[-3.31  1.05  0.85 -3.53  0.56  0.79  0.61  4.05 -6.20 -0.20  2.95  5.99
 -2.08  1.55 -2.01 -5.14 -3.66] : Mudor
[-5.32 -2.57 -0.96 -6.93 -0.18  2.66 -4.16 -0.81 -4.94 -4.58  2.08  1.59
 -6.87  1.41 -1.64  6.45 -4.82] : Seme
[-0.22  2.87  1.45 -0.09 -0.94 -1.77  2.35 -5.51 -1.95  0.14  2.80 -5.66
  0.20 -1.61  4.28  2.53  7.02] : dalup
[ 4.32 -5.89  2.12  5.72  0.13  2.01 -0.93  1.56  5.92  3.42  0.58 -3.80
  4.80  2.06  1.90 -1.00 -4.32] : zuze
[-3.48  1.72  0.57 -3.57  1.39  3.34  1.63  4.08 -7.97  1.90  3.20  3.68
 -3.14  4.42 -0.75 -7.63 -2.96] : kapa
[-0.97  6.45 -1.64 -6.87 -6.93 -5.32 -4.58  1.41 -4.82  1.59  2.66 -2.57
 -0.18 -4.94 -4.16 -0.81  2.08] : gusar
[ 2.04  2.75  4.96  2.84 -2.45 -3.46  8.27 -2.70 -3.91  1.16  5.07  1.14
  2.97 -2.50  4.50 -7.26  5.66] : Refo
order: [-4.82  6.45 -1.64  1.41 -6.87  1.59  2.08 -4.58 -4.94 -0.81 -4.16  2.66
 -0.18 -6.93 -0.96 -2.57 -5.32]
Seme
order: [-0.81  2.08 -0.97  6.45 -1.64 -6.87 -6.93 -5.32 -4.58  1.41 -4.82  1.59
  2.66 -2.57 -0.18 -4.94 -4.16]
gusar
order: [-6.20 -5.14 -3.66 -3.53 -3.31 -2.08 -2.01 -0.20  0.56  0.61  0.79  0.85
  1.05  1.55  2.95  4.05  5.99]
Mudor

[ 5.38  2.89 -1.29 -0.58 -0.12  5.53  3.27 -5.85 -4.40  4.20 -1.92 -0.62
  0.41  6.00 -3.79  0.51 -5.97  3.14  0.28 -1.01  6.40  1.76]  zuze
[ 4.20  6.40  0.51 -1.92 -1.28 -1.01  5.38 -4.40 -0.58  0.28 -5.85  1.76
 -5.97 -0.62  2.89  5.53  3.27  0.41 -0.12 -3.79  6.00  3.14]  fedu
[ 1.76 -0.58  3.14 -5.97 -1.28  6.40  5.53 -1.01 -1.91 -5.85  0.51 -4.40
  0.41  2.89  6.00  4.20  5.38  3.27 -3.79 -0.12  0.28 -0.62]  gusar
order: [ 1.76  6.40 -1.01  0.28  3.14 -5.97  0.51 -3.79  6.00  0.41 -0.62 -1.92
  4.20 -4.40 -5.85  3.27  5.53 -0.12 -0.58 -1.29  2.89  5.38]
zuze
order: [ 0.41 -0.12 -3.79  6.00  3.14  4.20  6.40  0.51 -1.92 -1.28 -1.01  5.38
 -4.40 -0.58  0.28 -5.85  1.76 -5.97 -0.62  2.89  5.53  3.27]
fedu
order: [ 6.00  3.14  4.20  6.40  0.51 -1.92 -1.28 -1.01  5.38 -4.40 -0.58  0.28
 -5.85  1.76 -5.97 -0.62  2.89  5.53  3.27  0.41 -0.12 -3.79]
fedu

[-0.93  2.62 -6.31 -1.65] = vebid
[-3.30  3.98 -1.69 -0.87] = Tup
[-2.12  2.91 -2.87  2.51] = gusar
[-1.64 -6.31  2.62 -0.93] = Lubo
order: [ 3.98 -3.30 -0.87 -1.69]
Tup
order: [-0.93 -1.64 -6.31  2.62]
Lubo
order: [-1.65 -6.31  2.62 -0.93]
vebid

[-0.70  1.49  6.59  2.71 -1.41 -0.51 -1.04  1.16  2.34 -0.36  1.93 -1.72] : Refo
[ 1.49 -0.36  1.93  6.59  2.71 -1.41 -0.51  2.34 -1.72 -1.04  1.16 -0.71] : Tup
[ 0.32 -1.23 -3.36 -2.55  5.39  0.70  3.90  2.04 -0.90  1.61 -1.47  1.87] : Seme
[ 0.93 -0.90 -2.27 -1.60  6.32 -0.13  2.86  2.48 -0.60  1.32 -1.27  2.01] : fedu
[ 1.16 -0.71 -1.72 -1.04  6.59 -0.51  2.34  2.70 -0.36  1.49 -1.41  1.93] : vebid
order: [ 1.87 -1.47  1.61 -0.90  2.04  3.90  0.70  5.39 -2.55 -3.36 -1.23  0.32]
Seme
order: [-1.72 -0.51  2.70 -0.36 -0.71  1.49  1.16  6.59 -1.41  2.34 -1.04  1.93]
vebid
order: [-0.71  1.16 -1.04 -1.72  2.34 -0.51 -1.41  2.71  6.59  1.93 -0.36  1.49]
Tup
order: [-0.51 -0.70 -0.36  2.34 -1.72  1.16  1.49  1.93  6.59 -1.41  2.71 -1.04]
Refo

[ 1.76  3.08  2.75  0.44  2.54 -5.50  4.86 -2.24 -5.27 -4.17] : Mudor
[ 5.87  2.78 -4.68 -4.33  4.36 -3.50  0.95  3.17 -4.12  2.71] : gusar
[-3.55 -4.58  1.12  3.64 -3.55 -3.94  3.37  3.46 -2.22  0.51] : fedu
[ 3.39  0.60 -1.26  3.05  4.83 -5.23 -2.17  0.46  2.52 -5.50] : Tup
[ 5.87  2.78 -4.68 -4.33  4.36 -3.50  0.95  3.17 -1.87 -3.13] : Refo
[-4.11  5.78 -0.35  1.50 -6.43  5.35 -6.83 -4.69  1.59  1.61] : Lubo
[-4.68  4.36  2.78  0.95 -4.33 -1.87  3.16 -3.50  5.87 -3.13] : zuze
[ 3.12  4.40 -0.57  2.89  3.92 -3.06 -2.97 -1.06  2.14 -5.67] : kapa
[ 3.75 -2.23 -3.91  0.79  4.44 -2.37 -2.95  4.16  2.57 -1.48] : Seme
[ 1.80  3.86  4.05  2.30  3.30 -4.78  3.66 -4.72 -2.84 -6.09] : vebid
[-2.27 -0.79  1.56  5.09 -1.21 -4.57  2.43 -1.01 -1.83 -3.31] : dalup
[ 0.60  4.83  2.52  0.46  3.05 -1.27 -2.17 -5.50  3.39 -5.23] : satu
order: [ 1.61  1.59 -4.69 -6.83  5.35 -6.43  1.50 -0.35  5.78 -4.11]
Lubo
order: [-3.13 -1.87  3.17  0.95 -3.50  4.36 -4.33 -4.68  2.78  5.87]
Refo
order: [ 2.52  0.46  3.39 -1.26 -2.17  3.05 -5.50  4.83 -5.23  0.60]
Tup

[ 1.48  5.39 -0.43  5.66  1.19  2.30  3.68 -4.66 -7.95] : Lubo
[ 2.25  2.32  4.47 -3.46  0.97 -4.37 -0.36  0.71 -7.57] : Seme
[ 5.35 -4.07 -4.90 -5.85  3.44  0.21  3.58  5.44 -4.10] : fedu
[ 2.78  1.44 -6.84 -0.87  3.42  5.20  0.89  1.78 -4.38] : satu
[ 0.47  1.00  3.59 -2.38  2.42  0.57  2.46 -0.05  1.50] : kapa
[ 1.78  0.89  5.20 -6.84  1.44 -4.38  2.78  3.43 -0.87] : Tup
[-0.87 -6.84  1.44  3.42  1.78 -4.38  5.20  0.89  2.78] : vebid
order: [-7.95 -4.66 -0.43  1.19  1.48  2.30  3.68  5.39  5.66]
Lubo
order: [ 5.20  3.43  1.44  1.78 -0.87  2.78 -4.38  0.89 -6.84]
Tup
order: [-7.57  2.25  2.32  4.47 -3.46  0.97 -4.37 -0.36  0.71]
Seme
order: [ 0.89 -6.84  1.44  5.20  3.43  1.78 -0.87 -4.38  2.78]
Tup

[ 4.37  0.24 -6.98 -1.21  2.96]  kapa
[ 5.24 -1.16  6.28  2.70 -3.49]  vebid
[-1.21  2.96  0.24 -6.99  4.37]  gusar
[ 0.61  5.75 -6.01 -5.15  4.08]  zuze
[ 2.96 -6.98  4.37  0.25 -1.21]  Seme
[5.78 5.03 1.18 2.21 0.48]  Refo
order: [-6.98 -1.21  0.25  2.96  4.37]
Seme
order: [-6.99 -1.21  0.24  2.96  4.37]
gusar
order: [ 2.96 -1.21 -6.98  0.24  4.37]
kapa
order: [-6.98 -1.21  0.24  2.96  4.37]
kapa

[ 0.36  0.26  0.31 -6.23 -4.05 -4.89 -0.53 -0.44 -1.04 -1.57 -5.34 -0.74
 -3.96 -1.28 -1.16 -5.09  0.08 -1.03 -5.35 -4.01 -1.12 -0.80  0.13 -5.28
 -1.52 -2.41 -5.98] = Seme
[ 2.15  1.78  2.00 -6.19 -3.45 -5.25 -2.62  1.66 -3.06 -3.86 -5.14 -2.93
 -3.46  1.38 -3.06 -5.35  1.62 -2.92 -5.04 -3.48 -3.14 -2.66  1.92 -5.02
 -3.10 -3.81 -5.75] = dalup
[-0.08  0.26  0.21  6.28  4.30  5.04  0.29  0.76  0.49  1.17  5.58  0.36
  4.18  1.17  0.59  5.19  0.39  0.35  5.32  4.35  0.77  0.40  0.35  5.28
  1.15  1.93  6.08] = zuze
[-4.34 -4.32 -4.36  5.03  2.66  5.51  5.02 -3.53  5.41  5.70  3.42  5.25
  2.57 -2.44  5.36  5.35 -4.15  5.42  3.04  2.60  5.38  5.25 -4.19  2.98
  5.58  5.76  4.52] = Refo
[ 4.52 -3.00 -3.02 -3.68  4.48  3.36  4.29  5.38 -3.40  4.78  3.33  3.26
  3.49 -2.98  5.47 -3.46  4.29  4.40  3.05  4.05  5.07  3.13  4.28  5.03
 -2.32  4.68  4.47] = fedu
[ 3.93  3.57  3.82 -5.92 -2.41 -5.08 -4.52  3.82 -4.72 -5.50 -4.43 -4.96
 -2.58  3.72 -4.71 -5.06  3.54 -4.85 -4.09 -2.45 -5.13 -4.56  3.85 -4.28
 -4.79 -5.17 -5.18] = Lubo
[ 3.33  3.10  3.30 -0.50  0.03 -1.77 -3.48  2.92 -3.64 -3.13  0.32 -3.38
 -0.16  2.23 -3.52 -1.63  3.03 -3.65  0.57 -0.08 -3.28 -3.72  3.19  0.64
 -3.58 -3.14  0.04] = gusar
[-3.68 -2.98 -3.46  5.07  3.13  5.47  4.28 -3.00  4.48  4.68  3.49  4.28
  3.33 -2.32  4.47  5.38 -3.02  4.29  3.26  3.05  4.52  4.40 -3.40  3.36
  4.78  5.03  4.05] = satu
[-2.44 -2.08 -2.27  6.23  3.30  4.99  2.97 -2.15  2.96  3.64  4.84  3.17
  3.41 -1.79  2.89  5.06 -1.93  2.88  4.69  3.28  3.41  2.85 -2.10  4.79
  3.28  3.70  5.43] = vebid
[-1.63 -3.13 -3.52 -1.77 -3.38  3.03 -3.64  3.19  3.33 -3.58 -3.13 -3.28
  0.04  2.23 -0.08 -3.65 -0.50  0.57 -3.72  2.92  0.03  0.64  3.30  0.32
 -0.16  3.10 -3.48] = Tup
[ 1.59  1.79  1.71  5.61  4.67  4.37 -1.45  2.54 -1.17 -0.94  5.02 -1.56
  4.66  3.14 -0.97  4.61  1.86 -1.34  5.01  4.54 -1.25 -1.23  1.99  4.81
 -0.42  0.71  5.46] = kapa
order: [-2.44 -2.27 -2.15 -2.10 -2.08 -1.93 -1.79  2.85  2.88  2.89  2.96  2.97
  3.17  3.28  3.28  3.30  3.41  3.41  3.64  3.70  4.69  4.79  4.84  4.99
  5.06  5.43  6.23]
vebid
order: [ 4.52  4.40 -3.40  3.36  4.78  5.03  4.05 -3.68 -2.98 -3.46  5.07  3.13
  5.47  4.28 -3.00  4.48  4.68  3.49  4.28  3.33 -2.32  4.47  5.38 -3.02
  4.29  3.26  3.05]
satu
order: [ 0.04  3.33  3.10  3.30 -0.50  0.03 -1.77 -3.48  2.92 -3.64 -3.13  0.32
 -3.38 -0.16  2.23 -3.52 -1.63  3.03 -3.65  0.57 -0.08 -3.28 -3.72  3.19
  0.64 -3.58 -3.14]
gusar
order: [-4.52 -5.08 -4.56 -4.96 -4.09 -5.06 -4.43 -5.92 -4.28 -4.85 -5.13  3.93
  3.82 -4.79 -4.72 -2.41  3.85  3.82 -5.18 -5.50 -5.17 -2.45 -4.71  3.72
  3.54 -2.58  3.57]
Lubo

[-2.94  1.33  2.17 -4.51 -0.04  0.85 -1.50  5.34  2.75] = dalup
[ 2.75 -2.94 -4.51 -1.50  1.32  5.34  2.17 -0.04  0.85] = zuze
[ 0.85  2.75 -1.50  5.34 -2.94  1.33  2.17 -4.50 -0.04] = Seme
[ 0.85  2.75 -3.86  5.34 -2.94  1.33  2.17 -4.50 -0.04] = Tup
order: [ 5.34  0.85 -0.04 -1.50  1.33  2.75 -4.50 -2.94  2.17]
Seme
order: [ 0.85  2.75 -2.94 -4.51 -1.50  1.32  5.34  2.17 -0.04]
zuze
order: [ 2.75  5.34 -1.50  0.85 -0.04 -4.51  2.17  1.33 -2.94]
dalup

[ 2.43  5.08 -1.56  2.83 -3.31  3.68 -4.00 -1.62 -2.40 -0.25 -3.19 -2.74
 -1.43  6.32  3.18 -4.43 -0.56 -0.78 -3.32 -1.93 -0.63  2.16 -2.03 -1.23
  3.97 -1.16  1.47 -0.88  1.71 -1.68  2.28 -3.14 -2.51] : Lubo
[-4.22  4.00 -5.17 -1.75  5.50  1.50  1.02 -4.72  6.03 -0.70  0.70 -0.56
 -1.68  4.33  0.90 -5.65  5.83 -1.13  4.04  5.84 -6.78 -3.73 -3.78 -3.59
 -0.17 -4.50 -5.56  0.76  2.79  1.51 -0.07  5.02  2.04] : zuze
[ 6.32 -2.03  3.97 -2.51 -1.68 -1.16  1.71  3.18 -3.14 -1.93 -0.88 -2.74
  1.47 -1.43 -1.23 -3.19  2.16 -1.56 -0.56  3.68 -4.00 -0.25 -1.63 -3.31
 -0.63  5.08  2.28 -2.40  2.43 -0.78  2.83 -4.43 -3.32] : vebid
[-3.03 -0.63  0.73 -2.71 -1.66  4.86 -1.78 -1.78 -0.49  0.41 -6.79 -7.49
 -0.39  2.68  4.34 -4.84  0.40 -1.05 -2.64 -0.53 -4.35 -2.74  0.42 -1.61
 -4.00 -4.46  3.11  3.54  3.32  0.74 -1.67 -2.44  1.51] : satu
[-4.22  4.00 -5.17 -1.75  5.50  1.50  1.02 -4.72  6.03 -0.70  0.70 -0.56
 -1.68  4.33  0.90 -5.65  5.83 -1.13  4.04  5.84 -6.78 -3.73 -3.78  0.65
 -3.97 -3.44  4.78  0.13 -2.16 -4.49  3.41 -0.89  3.99] : Mudor
[ 5.50 -0.70  6.03 -6.78  5.83  5.84 -4.22 -4.72 -3.73 -4.49  4.04  0.13
  4.78 -3.97  0.70  4.33 -3.78  3.99 -1.75  0.90  3.41 -1.68  1.02  1.50
 -2.16 -3.44  0.64 -5.65 -0.56 -0.89  4.00 -5.17 -1.13] : Seme
[-0.75 -0.08 -6.02  2.53 -2.05  3.49  1.44  1.68 -1.22 -0.43 -2.00 -5.37
  3.56  1.88 -0.96 -3.06  4.92  0.74 -1.91 -2.22  1.30  0.29  1.39  2.37
  0.96 -0.60 -2.45 -2.15 -1.90  2.65 -1.99 -2.62 -1.68] : gusar
[-1.56 -3.31 -0.56 -1.93 -4.43  3.97 -0.88 -2.73 -3.14 -0.78  2.28  2.83
  5.08 -1.63  1.71 -2.03  6.32 -0.25 -2.51 -2.40 -1.43  1.47  2.16 -0.63
 -1.68 -3.19  3.68 -1.16 -1.23 -4.00  3.18 -3.32  2.43] : Tup
order: [ 3.97 -0.88 -2.73 -3.14 -0.78  2.28  2.83  5.08 -1.63  1.71 -2.03  6.32
 -0.25 -2.51 -2.40 -1.43  1.47  2.16 -0.63 -1.68 -3.19  3.68 -1.16 -1.23
 -4.00  3.18 -3.32  2.43 -1.56 -3.31 -0.56 -1.93 -4.43]
Tup
order: [-0.89  3.41  0.65 -3.73  0.13 -5.17 -4.22  4.33 -1.13  1.50  0.90 -3.78
 -6.78  5.83  4.04  5.50 -4.72 -3.44  4.00 -0.70  0.70  1.02 -2.16  6.03
 -3.97 -0.56  3.99 -4.49 -5.65 -1.68  5.84 -1.75  4.78]
Mudor
order: [-1.13  5.50 -0.70  6.03 -6.78  5.83  5.84 -4.22 -4.72 -3.73 -4.49  4.04
  0.13  4.78 -3.97  0.70  4.33 -3.78  3.99 -1.75  0.90  3.41 -1.68  1.02
  1.50 -2.16 -3.44  0.64 -5.65 -0.56 -0.89  4.00 -5.17]
Seme
order: [ 2.43 -0.78  2.83 -4.43 -3.32  6.32 -2.03  3.97 -2.51 -1.68 -1.16  1.71
  3.18 -3.14 -1.93 -0.88 -2.74  1.47 -1.43 -1.23 -3.19  2.16 -1.56 -0.56
  3.68 -4.00 -0.25 -1.63 -3.31 -0.63  5.08  2.28 -2.40]
vebid

